One turn moves every row onto another: examples first, then more rows asked:
j_558: [  9  -3   7   4  -1   5  10  -8   0   5   5  -1  36   4   9 -16   4   9
 -30   4 -17  17   3  -3  13 -21 -12  10  10  -6  48  -4]
j_355: [  5 -18   3  -7 -14   3  -4   4  -7  -5 -15   4 -15 -33  15  34  26  -5
   2  17  16 -11   9  -8  18   3 -24  15 -19 -22  -6   1]
j_18: [-14  -2  -1 -16   9  -3 -17  17 -11  -3  24  -2 -26 -11   2  18   7   3
 -30  -8   1 -17  13  -3  -6   3 -12 -31  14 -19   1   3]
j_609: [-12   3  13 -11  14  14  -4  14  -6  10  21   0 -13 -16  15  15   2   3
 -40 -20  -3 -13  13  -9   0  23 -19 -23  12 -13   0   1]
j_657: [  9 -12  -3   7  -4  -4   5  -7  -7  -9   9   0  21   8  -6  -7  11   6
 -18  14 -22  10   6   2   6 -37  -9   9  21  -8  41  -3]
j_979: [-17   6   2 -20  13  -7 -18  15  -9   2  19  -4 -23  -6  10  12   3   5
 -36  -9   5 -10  15  -5  -6   5  -9 -30   6 -25   8   3]
j_628: [ 13 -10   8  12  -2  11  15  -8  -3   2   8   2  35   0   4  -8   7   7
 -26   4 -24  14   1  -1  13 -19 -17  14  19   2  37  -5]
j_552: [ -9   6   9   7   2  13  14 -10  14  16   1  -5  20 -11  -1 -32  -7   3
   7  -8  -9  -9   6   8  -9   9  16 -27 -11  -1   3  -1]
j_102: [ 13 -18   6   8 -11  15  15  -5  -3   0  14   4  33 -10  -2  -8   8   6
 -20   2 -24   2  -2  -3  13 -25 -15   6  20   4  39  -3]
j_704: [ 11 -14  -1  12  -4 -11  19   4 -15   0   7  -3  17  -6   1  20  11   9
   5  20 -19   2 -10 -21  10  -7 -14  31 -13  -1 -29  10]
j_240: [  1  -2   0   9   7 -19  23  -2 -17   6   0  -3  11   5   8  12  10   7
   0  20 -20   3  11 -32   4 -13  -8  37 -16 -25 -19  10]
j_952: [-14   8  10  -7  22   6  -6  12  -8   9  16  -2 -17  -5  15  17   5   2
 -41 -14  -5  -5  20  -7  -3  21 -18 -16  14 -21  -1   0]
j_66: [  6 -14   6  -8 -12   3  -6   4  -4  -1 -18   2  -8 -31  21  33  23  -3
  -4  17  20  -2   4  -5  22  11 -26  16 -25 -18  -5  -1]
j_948: [  1 -17   0 -14 -18   1  -6   4  -7  -4 -13   4 -17 -34  15  29  24  -4
   3  15  20 -17  12 -12  16  -4 -19   9 -24 -29   3   2]
j_647: [ -7  -1   5 -12  10   1 -19  18  -6  -1  21  -4 -15 -10   8  22   5   5
 -36  -8   2  -3  -3   8   2  20 -19 -28  11  -1  -6   0]
j_556: [ 12 -12  -2   1 -10  -5   0  -4  -4  -8  11  -2  28   2  -3 -10   8  10
 -20  14 -14  12  -6   7  11 -34 -10   1  12   0  44  -2]
j_113: [ -1 -10   1 -17 -13  -6 -10   4  -5  -1 -18   2 -15 -28  21  25  22  -3
  -2  17  24  -8  13 -11  17  -3 -17  10 -30 -34   7   2]
j_101: [ -1 -10   4  -1  -7   0  33   2 -13  16  10   1  18 -20  11   2   3   9
   3   1 -18 -21  11 -48   7 -14  -4  24 -20 -25  -8  13]
j_514: [ -1  -5   4 -11  -5  -5  -6   1  -6   1 -23   2 -15 -21  24  27  23  -4
  -5  18  20  -2  18 -12  16   3 -20  19 -26 -36   3   1]
j_741: [ -4   2   3  20   8   5  10 -11   8   2  -1  -6  11   1 -13 -17   3  -1
  13   6 -17  -1   4  22 -12   7  10 -18   2   6 -14  -2]
j_14: [ -9  -4   1  -9  10  -1 -17  17 -11  -6  23  -3 -23  -9   1  25   9   3
 -31  -5  -2 -10   5   5  -4  10 -17 -27  17  -9  -8   1]
j_100: [  0 -10  -8 -20 -19 -22   5  10  -8   4  12  -6  18 -18   8  -5  -1  17
   4  13   3 -12 -11 -31  10 -26   5   3 -40 -18   2  15]
j_910: [  0  -8   8  -7  -5   5   3  -1  -7   5 -20   5 -13 -27  24  28  23  -6
  -5  12  15  -7  22 -18  17   7 -23  22 -21 -35   1   0]
j_914: [ -5   8   7  12   6   4   6 -10  14   9  -3  -8  20  -2  -3 -26  -4   4
   6   2  -7   5  -2  21  -8  13  12 -23 -11   8  -4  -2]
j_326: [ -8  -3   0  14   0   8  12  -9   6   3   5  -3   6  -8 -16 -22   2  -1
  18   0 -17 -17  10  13 -16  -3  16 -25   2  -2  -6   0]
j_46: [  1   4  -5  -7   0 -35   2   4 -10   3  -1 -10  17   7  14   2   4  16
  -4  26   0  15  -7 -21   9 -17  -1  21 -37 -20  -7  12]
j_941: [ -9   1  10 -15   9  10 -13  18  -4   7  22  -3 -10 -18  15  16   1   6
 -40 -16   3  -8   1  -1   4  23 -19 -30   7  -5  -1   0]
j_863: [ 12 -18   1  -1 -16   7   6  -2  -2  -4  15   1  31  -9  -3 -12   5   9
 -18   5 -15   3  -7   1  13 -31 -10  -3  12   5  45  -2]
j_930: [  3 -11  10 -13 -14   8  -3   4  -1   6 -17   3  -4 -36  27  26  19  -2
  -7  10  23  -5   6 -12  24  13 -24  12 -30 -21   2   0]
j_691: [-16  12   6 -14  21  -5 -15  12  -8   5  14  -5 -20   1  16  14   3   4
 -41  -9   2   0  18  -4  -4  14 -14 -21   8 -26   4   1]
j_666: [  9  -1   3  -2  -3 -18   8   6  -6   8   2  -8  30  -5  17   6   1  16
  -8  18  -2  17 -21 -18  18   2 -10  22 -36   0 -16   9]
j_973: [  6 -11   0   4  -6   3  12  -8  -7  -2  10   3  22   1  -3 -13   8   5
 -19   6 -22   1  14  -9   5 -38  -8   7  20 -16  48  -2]
j_549: [-11   5   8  16   8  15  21 -14   9  14   0  -3  12  -6  -6 -26  -2  -2
  10  -7 -19 -13  19   4 -15   6  14 -18   1  -9  -3  -1]
j_654: [-11  13   2   8  10  -7   3 -12  11   7  -6  -9  11   7  -5 -29  -3   3
   7   6  -6   4  10  17 -14   1  19 -23 -11  -9   3  -1]
j_568: [-10  11   5  19  16   2  14 -15   8   9  -6  -6   9   8  -7 -23   1  -2
   8   4 -17   1  18  13 -16   6  14 -13   0 -10  -6  -2]
j_288: [  5 -23  -6  -2 -19  -6  21   8 -15   1  17   1  12 -24  -3  10   7   9
  14  10 -16 -25  -4 -35   6 -24  -3  15 -17 -13 -15  14]
j_840: [  6  -6   4  -1  -6   4  11  -8  -2   5   9   1  30  -1   7 -20   3   8
 -26   1 -16   6   9 -10   9 -31  -7   5  10 -15  53  -2]
j_869: [  0 -11  10 -11 -11  12   3   2  -3   8 -17   6  -8 -36  27  25  20  -5
  -6   6  17 -12  17 -20  20  10 -23  16 -25 -30   4   0]
j_812: [  2  -5   6 -15 -14  -6  17   8  -3  19   9  -5  31 -23  22  -7  -6  17
  -5   1   0  -7 -10 -38  16  -6  -2  11 -42 -13   1  12]
j_899: [-11   4  -1   3  -1   0   5  -9  10   6   2  -7  10  -7 -10 -31  -4   3
  13  -1  -7 -13   8  13 -15  -6  21 -32 -10  -8   5   1]

j_979 goes to j_691
j_899 goes to j_654
j_666 goes to j_704
Now these:
j_910 goes to j_869
j_102 goes to j_863

One turn moves every row onto another: examples first, then more rows asked:
j_642: [-14 -19 -11  16  14  21  -8  -5 -15  16   2  36   2   1 -26 -11  -9 -25
 -18  -3  12 -17]
j_210: [ -1 -14  -8   3 -23   0  16 -27   3  -2 -32  11 -10 -37  -3  11 -20 -32
  12 -22   9 -17]
j_681: [-23 -15 -24  19 -14  25  21   3  10  -2  -5   4  -6 -12 -35 -26 -27   2
  -7 -49  10 -13]
j_385: [-11 -26  -8  11   4   6   6  -8   3   0   1  47  -1 -30  -2   2 -26  -8
 -20  21   3 -15]
j_172: [ -5 -24 -11  18  -8   5  -5 -10   4  -6  -4   2  -5 -28 -51  -4 -24  -7
  26  21  10  -8]
j_667: [-22 -23 -12  20   3  11   6 -22   6 -14   0  41   9 -20 -40 -11  -1 -24
 -31  -4  -3 -14]
j_435: [  3 -33 -33   8 -31   6  11  -6  -4 -19  12  -7  21   8 -17 -11 -17 -22
  -2 -21  -8  -5]
j_307: [ -3 -23 -11  10   7  15  12 -15   3  -2   2  48  -6 -13 -41 -11 -23 -25
  30   6   7 -17]
j_625: [  5 -22 -44   9 -14   3   0 -11  15 -12  -8   6   1 -45  -2   3 -31   0
   0 -28  14   3]
j_476: [  3 -21 -17  18  -8  16  24 -35   6  -7 -21  -3  18  -9   7 -22   5 -11
   0   1  -4 -10]
j_943: [  1 -35  -9  11  10   9  15 -22   5  -9   5  41  -9 -17 -40 -22 -28 -27
  19   8   1 -20]
j_753: [  6 -26  -7   3   1  11  17  -9   1  -7  -1  26   2 -29 -34 -14 -10 -35
  22 -38  32 -21]
j_605: [ -9 -37  -5  13  16  -1  11   3 -15 -10  13  26  18  -3 -16   0 -11 -29
  -5   6 -13 -10]
j_971: [ -5  -9 -20   2  -4   6   0   1  -6 -12 -26  -8  16   2 -37   9  -5  15
  -8 -15   7   9]
j_891: [  4 -19 -12   4  17  24   6 -18   4  -6 -12   1  15 -34 -13  -5 -12  18
 -11 -47  13  -7]
j_638: [ -2 -24  -7   5  16  17  -8 -15   5  -9 -13  15  -4 -12   0 -11 -24  23
 -14 -47 -12 -14]
j_700: [  4 -32 -45   6 -22  -8  -4 -14   9 -16   4  -5  14 -17 -27  -1 -20   9
   0   4  20  -2]
j_821: [ -3 -20 -13  11 -43  12  24 -10   4  -6  -6  19  13  -5  17 -14 -23  -9
 -15  -7   2 -23]
j_619: [-26 -38 -12  -4  -1  17 -10  -2  -5  -3   4  -6  15   8 -40 -27 -15   1
  -9 -19  10   0]
j_274: [ -4 -24 -29  14  14   3 -12  -9   6  -7   7  25  16 -23 -41  11 -16 -16
  -9  12  16   1]
j_728: [ -3 -21  -8   2  -2   5   3 -16   6   1 -15 -12 -14  -7   2 -10 -23 -45
  11 -24   1 -10]
j_195: [ -9 -31  -6  -1  -4   2  16   1 -20 -13 -21  -4  -1   2  -4 -11 -16  13
 -17 -15 -25  -1]
j_227: [-13 -31 -12   5 -19  -6  23   3   4 -22   9  -2  27  11  -1  -9  -3 -10
   4  -2  -4 -11]
j_236: [-13 -20 -14  27 -20  14  29   1 -12   0 -19  15   5  -8 -33 -18 -25   4
  -3 -49  11 -25]
j_825: [-15 -32  11  17  -5   2  15  -2   0 -16   2   2  -1 -11 -32 -13 -15 -20
  24  17 -14 -15]
j_250: [  1 -14   2   5   9  12   3  -8  -3 -17 -15  16  17  -9 -18   9  -2  16
  -4 -53  -5 -15]
j_343: [  2 -25 -40  -5 -14  12  -5 -27   9 -17   1  -2 -13  -4 -15  -4  -2  -2
   9  -7 -23   3]
j_374: [-32 -39   2  -5 -19  18  24  -2 -24   4 -12  22  19 -22 -10 -17 -16   7
  -3 -18   0 -10]
j_872: [-11 -22 -23   9 -30   0   6  -6   5   0 -12  26   5  -8  18  -5 -29  16
   0  11   9 -16]
j_856: [-12 -21 -13  15 -23  10  16  -1   1  -6  -5  15 -20  -7 -37 -17 -28  13
 -15 -47   8 -30]
j_469: [-13 -16 -14  -5  34  -1   7 -13  23 -17  -6  12  -3 -15 -16  -4 -14  12
  22 -29  11 -27]
j_600: [-17 -19   8  20 -12  11   7  -7   9   2 -12  21 -13 -24 -16 -14 -30  -5
  17  28   2 -20]
j_923: [  1 -31 -17  14   8  12  -5 -20  17  -5  -9  32 -17 -23 -19 -37 -36 -25
   9 -30  20 -19]
j_887: [ -7 -24  -2   6  -7   3   6  -8  11 -21  -8  53 -14  -9 -23 -13 -17 -27
  20 -39  -1 -25]
j_403: [  9 -24 -11  22  -9 -14  11  -6  11 -32 -10  -1  30  -3 -15   1  -6 -19
  -3 -35   9 -14]
j_932: [-10 -13 -11   0 -10  14  16 -10   7  -6 -28   0  -1 -29  -7  -8 -17  25
 -31  -3  10  -1]
j_3: [  7 -13 -41   9 -43  10  -9 -14  10  -4  -4  14   8  -7 -20   3 -27   2
  -8  -8  24 -10]
j_963: [-23 -29  -7   2 -25   5  -9 -19   6 -11 -20  30   7 -18 -41 -10 -20  25
 -21 -10  15 -14]
j_376: [-13 -34 -26   3   1  16   7 -11 -27   5   9  40  -7 -35 -31   1 -11 -19
 -14  -8  -6 -10]
j_540: [ 17  -9 -14  -1 -23   9   0 -24  -4   3 -16  14  -6   0  -7  12   7   8
   5   3  14 -23]
j_107: [ -2 -24  -2   8   9  17  19 -17  13  -3   8  40  -7 -18 -36 -19 -20 -28
  18   9  15 -21]
j_138: [  2 -14 -11   7 -15 -10 -13 -29  21 -18 -26   3 -15  -7 -27   7 -18 -32
   4 -23   4 -17]
j_529: [-11 -24 -17   3  35  -3  15 -15   5 -13 -16  15   5 -18  -8  -9 -20  10
  30 -31   3 -26]
j_770: [ -4 -25  -8  -1  29  -9  14 -22  11 -18 -14  17  -3 -24 -13  -5 -18  17
  16 -26  12 -38]
j_774: [  3 -19  -5   5 -11  -1  -1   8   5  -3  -3  16 -11   4  26  -1 -27  -4
  -5 -28   4 -22]

j_540 goes to j_476
j_307 goes to j_107
Now these:
j_770 goes to j_529
j_403 goes to j_625
j_825 goes to j_172
j_872 goes to j_227
j_887 goes to j_753
j_376 goes to j_642
j_385 goes to j_605
j_3 goes to j_821
j_250 goes to j_891
j_619 goes to j_963
j_236 goes to j_681
j_971 goes to j_932
j_728 goes to j_138

